Each path is a new rotation, seen through one point. The rows after it are directions, each followed by how far the rotation turns it, in degrees each step (0 if it stays put).
Each turn is a multiple of 5 degrees from 10 to 175, or 0.
Each row of a path follows its step; steps can be skipped.
Path 1:
step 6: -19, 17, -2, 0, -1, -10, -8, -10, 31, 36, -5, 28, -16, 20, 17, -20, -8, -18, 6, 28, 5, 22, -19, -10, -29, -48, -14, -4, -12, 24, 12, -25, -2, 42, -11, -13, 6, 0, 6, -23, 7, -12, 13, 26, -17, -14, -3, -15, -6
step 8: 1, -3, 6, -4, -20, 7, -20, 30, -3, -49, 0, 11, 5, 5, -1, -13, 27, -15, -16, -1, 21, -12, -21, -23, -13, -16, 7, 29, 1, 2, -9, -3, 10, 39, 8, -30, 18, -3, -27, 0, -36, 2, -8, 10, 8, -22, -47, 3, 16
step 10: -20, -4, -10, 13, 2, 2, 24, 9, -31, -3, 1, 30, 10, 3, 9, 33, 15, -7, 43, -11, 2, 18, -24, -27, 26, -58, 8, -18, -7, 4, 22, -19, -5, 15, -3, -21, 17, 6, 15, 17, -3, 25, 10, 4, -3, 3, -15, -17, -15
step 14: 18, -11, 24, 2, 10, -11, 6, 16, 31, -9, -21, 1, 41, 7, 1, 3, 50, -11, 14, -9, 2, -4, -42, -7, 8, 6, 5, 9, 10, -1, 46, 7, 12, 20, 1, -28, 14, 11, 34, -12, -12, 4, 6, -15, 9, -4, 18, 0, -29
step 15: -5, 17, -36, -13, 7, -44, 13, 23, -4, -22, 6, 19, 4, 6, -10, -4, 31, -18, 1, 1, 24, -11, -14, 3, -25, 9, 46, 15, -19, 10, 30, 4, -3, 23, -15, -22, 11, -12, 8, -10, 1, 17, -45, 6, 10, 5, -10, -4, 12
step 18: 1, 22, -20, 15, 15, -2, 7, 14, 33, 7, -5, 6, 5, -12, 1, -7, -21, 7, 7, -21, 10, -1, -60, -21, -15, -9, 41, 23, -2, 13, 27, -5, 27, -6, -5, -20, 3, -19, -11, -8, 24, -30, -11, 3, -1, -13, 38, -21, 7
step 19: 17, -6, 6, 8, 3, -17, -18, -1, 8, 3, -20, -17, 20, -18, -14, -7, -16, 6, 2, 3, 0, -2, -2, 5, -24, -42, 17, 7, 14, 16, 38, -27, 25, 32, -13, -40, 26, -19, -27, -3, 2, 15, 0, 19, 6, 20, -7, 31, 33
-1, -5, 4, -1, 9, -6, -16, 5, -2, -7, 3, 11, 10, 1, -9, 2, -1, -3, 5, -7, -2, 0, 4, 6, 1, -5, -6, 8, 3, 1, -5, 3, 1, -2, 4, 2, 3, 5, 1, 0, 5, -7, 6, 10, -2, 1, 2, 6, 0 : 130
-2, 4, -3, 3, -5, -5, 5, 0, 9, -7, 0, -2, 2, 0, 7, -2, -2, -7, 11, -8, -6, -2, -1, 3, -5, -2, 2, -4, -2, 5, -3, -3, 1, -1, 10, -4, 2, -6, 8, -1, 14, -3, 6, -12, -3, 0, -4, 4, -8 : 95
-3, 2, -1, 2, -6, -1, 6, 2, 1, -10, 3, -5, -3, 3, -6, -5, -7, -8, -3, -6, 8, 0, 3, 1, 1, 1, -6, 11, -3, -5, -10, -1, 6, -2, -1, 7, -10, -2, -5, -4, -11, 2, 7, -2, 7, 7, -6, 4, -1 : 85
-2, -5, 2, 0, 1, -6, 2, 0, -10, 0, -8, 1, 5, -2, -2, 10, 9, -3, 7, 11, 0, 4, -6, 5, -2, 12, 7, 0, 0, 9, -6, 0, 2, -11, 2, 1, -2, 3, 3, -10, -5, 1, 4, -4, 1, 7, -4, -7, -1 : 25
2, 1, -13, 6, 3, 2, -9, 0, 5, 3, 4, -6, 11, -14, -6, -3, -10, 6, -2, 0, 5, -3, 0, 3, -2, 3, -1, -7, -1, 1, 2, -4, 3, 1, -5, 0, 0, 5, -2, -16, 2, 1, -2, -6, 0, 2, 1, -3, 0 : 20
11, 9, 1, -7, -11, -1, 2, 2, 2, 0, -3, 3, 5, 7, -7, -4, 1, 2, -2, 4, -1, -7, -8, -1, 1, 4, -5, -2, -2, 9, -6, 11, -1, 5, -7, 2, -1, 2, -4, -4, 3, 4, 3, 4, -12, -3, 3, 4, -9 : 125
Path 2:
step 1: 3, 1, -9, 15, -23, 4, 18, -5, 25, -21, -23, 21, 36, -11, 39, 8, -17, 28, 6, -10, -1, 33, -18, 33, 21, 31, 26, 6, -3, 21, -13, 24, 6, -1, 20, -17, -19, -7, 25, 22, 22, 23, 3, -16, -2, 7, 3, 10, 7
step 2: -2, -3, -28, 15, -5, -27, 24, -14, 2, 20, -20, 36, 8, -30, 21, 9, -5, 9, -7, -40, -19, -6, -12, 18, 37, 23, 0, 28, -22, 4, -8, 42, -25, 12, -1, -9, -1, 7, 35, 8, 11, -9, 15, 4, -20, -19, 6, -4, 5
step 4: 8, 9, 7, -13, 10, -31, 23, 26, -16, -14, -7, -7, 16, 9, 31, 18, -15, 31, -14, -44, -14, -29, -33, 2, 2, 23, 14, -26, 27, -11, -5, 18, 1, -12, 18, 19, -9, 19, 14, 15, -9, 17, -6, 6, -1, 25, 14, -30, -9
step 5: 9, 14, 2, 6, 2, -27, 3, 31, 1, -6, 3, -7, 0, -12, 21, -8, -25, 17, -14, -22, -9, 14, -28, 31, 10, 17, -9, -4, 13, -32, -6, 38, -6, 13, -4, 49, -4, 5, 12, 18, 5, 10, -58, -25, -18, 9, 8, 7, 15
step 8: -31, 28, -3, -29, 10, 1, 35, -28, -7, -1, -18, 21, 23, -7, 3, 0, -14, 19, -22, -14, 3, -35, 25, 41, 13, 10, 11, 8, -5, -19, -25, 40, 11, -8, 7, -1, 20, -8, 23, -7, -11, 10, -32, -6, 13, 11, 18, -15, 2
step 11: 19, 35, -9, 23, 15, -17, 22, 19, 25, 4, 21, 14, 3, -13, -4, 30, -16, 29, 13, -33, -6, 13, 37, 22, -11, -16, 29, -21, 3, 14, -27, 20, -5, 2, -13, 9, 6, 11, -11, 24, -17, -11, -31, -7, 0, -3, 30, -10, -4
step 26: -5, 14, -34, -7, 26, -36, 40, -6, -4, -5, 18, 0, 33, -1, 3, 3, -57, -16, 8, 3, -34, 23, 8, 1, -7, -8, -7, 9, -6, -10, -6, 24, 5, -2, 4, -12, 5, 15, 35, 0, -4, 35, -19, 17, 5, 1, -11, 23, -5
-5, 0, -5, 3, -2, 5, -4, -11, 4, -4, -4, 2, 9, -3, -5, -6, -1, 1, 10, 5, 9, 0, -1, 6, 0, 6, 1, 6, -8, -2, 4, 0, 1, 2, -2, -4, 3, -7, 14, -7, -7, 11, 5, -1, -3, 2, 0, 2, -5 : 55
10, 0, 7, 6, -2, -13, -8, 3, -3, 2, -2, -5, 2, -1, -5, 0, 1, -3, 1, -2, -3, 1, -10, 0, -9, 0, 1, -4, -3, -13, 1, -3, -3, -7, -7, 5, 3, 0, 1, 0, -7, 0, 1, -13, -1, -1, 5, -7, -7 : 45
-6, 4, -1, 8, -2, -4, 12, -7, -6, -7, 1, -4, 5, 3, 6, -3, -3, -6, 8, 7, 0, 2, -4, -10, -4, 0, -9, -8, 4, -1, 9, -7, 1, 1, -2, -4, 10, 11, -1, 0, 3, -3, 4, 5, -1, -3, -1, -1, 3 : 110
3, 3, -3, -3, -5, -10, -1, 0, 9, 11, -10, -2, -4, -6, 3, -4, 0, -2, 2, 10, 0, -2, -4, -4, 4, 11, -2, 1, -4, 2, 5, -1, 7, 5, 12, 3, -4, 1, -2, 8, 3, -1, -2, 7, -2, 7, 3, -8, -4 : 20
8, 1, 7, -15, -2, 0, 2, 2, -2, -10, -1, 5, 2, 1, -3, 2, -12, 0, -3, 14, 2, 5, -2, 2, 4, -2, -6, -3, 10, -4, 6, 9, 0, -4, 4, 6, -5, 1, 3, -2, 3, 5, 7, -4, 1, -2, -2, 1, -2 : 85
13, 7, -10, -6, 2, -1, 3, -2, 4, 2, 0, 0, 1, -4, -7, 1, 0, -7, 5, -8, 7, -11, 10, 0, -1, -1, 1, -1, -2, -3, 8, 3, -7, 1, -2, -8, 0, 7, 1, 5, 7, -5, 5, -6, 9, 0, -7, 0, 1 : 80
0, -5, -6, 1, -5, 5, 3, 6, 0, 12, 0, 2, 7, -7, 2, 0, 2, -7, 0, -5, -4, -3, -8, -10, 4, -4, -1, -7, 0, -5, -1, -1, -3, -9, 0, 9, -9, 1, 11, -4, -1, 7, 3, 10, 3, 1, -4, 6, 4 : 135
Path 3:
step 0: 7, -5, -17, -5, 0, -4, 35, -2, -2, -10, 23, -19, 19, -1, -3, -4, -22, 13, -4, -43, 0, -4, -28, 17, -8, -37, -22, -14, 6, 31, -14, 5, -22, 21, -6, 12, -1, 14, 3, -15, 11, -29, 1, -12, -4, 11, 2, 13, 3
step 3: -2, 11, 8, 4, 2, 3, 14, 23, -6, 10, 10, -14, -5, -1, -10, -12, 2, 13, 3, -10, -20, -6, 35, -7, 2, -15, -20, -2, 2, -20, -3, 27, 2, 1, -23, 23, -42, -33, 26, 19, 28, -30, 7, -6, -20, 1, -1, 13, -14
step 9: -18, -13, -22, -10, 10, -4, -7, -11, 10, -12, -1, -1, -6, -25, -23, -25, 19, -21, -6, -10, 30, 28, -15, -32, -2, -5, -18, -7, 19, 7, 28, -22, -26, 6, 9, -2, 18, 11, 29, -3, 30, -3, 4, -21, 2, 15, 11, 5, -12
step 12: 7, 10, 9, -6, -21, -1, 22, 18, -34, -19, 15, 0, -23, -26, -13, -5, 13, 1, -4, 17, -9, -2, -1, -4, 10, -31, 14, -7, 1, 50, 6, 1, -32, -12, 11, 7, 6, -14, 11, -21, 9, -2, 5, -12, -32, -5, -2, 1, -20
step 14: -26, 8, 3, 13, 7, 18, 5, 23, -10, 19, -6, 17, 9, -3, 9, 5, 6, -26, -12, -17, 6, 9, -6, -12, -18, -1, -11, 3, -25, -4, 22, 27, 41, -3, -21, 10, 16, 1, -10, 25, 26, 7, -22, -30, 23, -10, -15, -4, -20
step 18: -32, -31, -39, 14, 17, 3, -14, -9, 22, 3, 13, 25, -14, 9, -4, -10, -17, -20, -8, 21, -5, 0, 27, 12, -6, -6, -25, -1, -24, 20, 2, -16, -4, -25, 3, 4, 12, 11, 14, 1, -2, 6, -18, -8, 8, -11, -15, -3, 29
step 21: 2, -14, -6, 29, 25, -1, 14, -28, 2, 18, -14, -7, -5, -1, 6, -11, 20, 10, -23, 30, 20, -9, -20, 14, 12, -6, -8, 3, -4, 19, 25, -43, -13, 4, 12, -5, -7, -7, 16, 7, -9, -30, -3, -5, -18, -33, 5, 8, -15
-2, 2, -2, 3, -5, -5, 2, -1, -8, 0, -4, -10, -4, -6, -2, -9, -4, -5, 14, -5, 3, 1, 0, 4, 4, -6, 8, -3, -1, 5, -3, 7, -6, 5, 2, -8, -3, -2, -5, -14, 2, 7, 2, 6, 7, 0, -2, 2, 3 : 95
-4, 2, 0, -2, 12, 0, -4, -3, 10, 0, 1, -4, 2, -2, 4, 8, -4, 13, 2, 10, 2, 0, 3, 7, -8, -10, 5, -1, 4, 0, -9, 1, -1, -2, -3, 2, -5, 5, 0, -13, 5, 4, -2, -8, -3, -3, -4, -2, 0 : 140
2, -4, 7, -16, -5, -9, -2, -2, -5, 1, 1, 2, -5, -1, 0, 2, -6, 8, -2, -2, -2, -2, 5, 0, 2, 4, 8, 4, 6, 2, -4, 4, 3, -7, 6, -3, -10, -10, 3, 4, 2, -7, -5, 3, 2, -10, -1, 5, -7 : 85
4, -10, 13, 2, 3, 3, 4, -7, -1, -10, 1, 3, 0, -4, -3, -2, -7, 6, 0, 1, -3, -1, 4, 10, -4, 5, -2, 4, -1, -7, 7, 7, -2, 7, -3, -1, 9, 2, -2, -1, 6, -4, 13, 0, 2, 3, 2, 9, 1 : 10
2, -1, 4, -1, -6, 3, 6, -2, 1, 3, -7, -10, -6, -6, 9, 6, -1, -4, 4, -4, 0, 7, 3, -9, -3, 8, -1, -2, 0, -4, 1, -4, -2, 2, -1, 3, -1, 12, 4, -1, 10, -8, -9, -6, 4, -2, -7, 4, 9 : 70
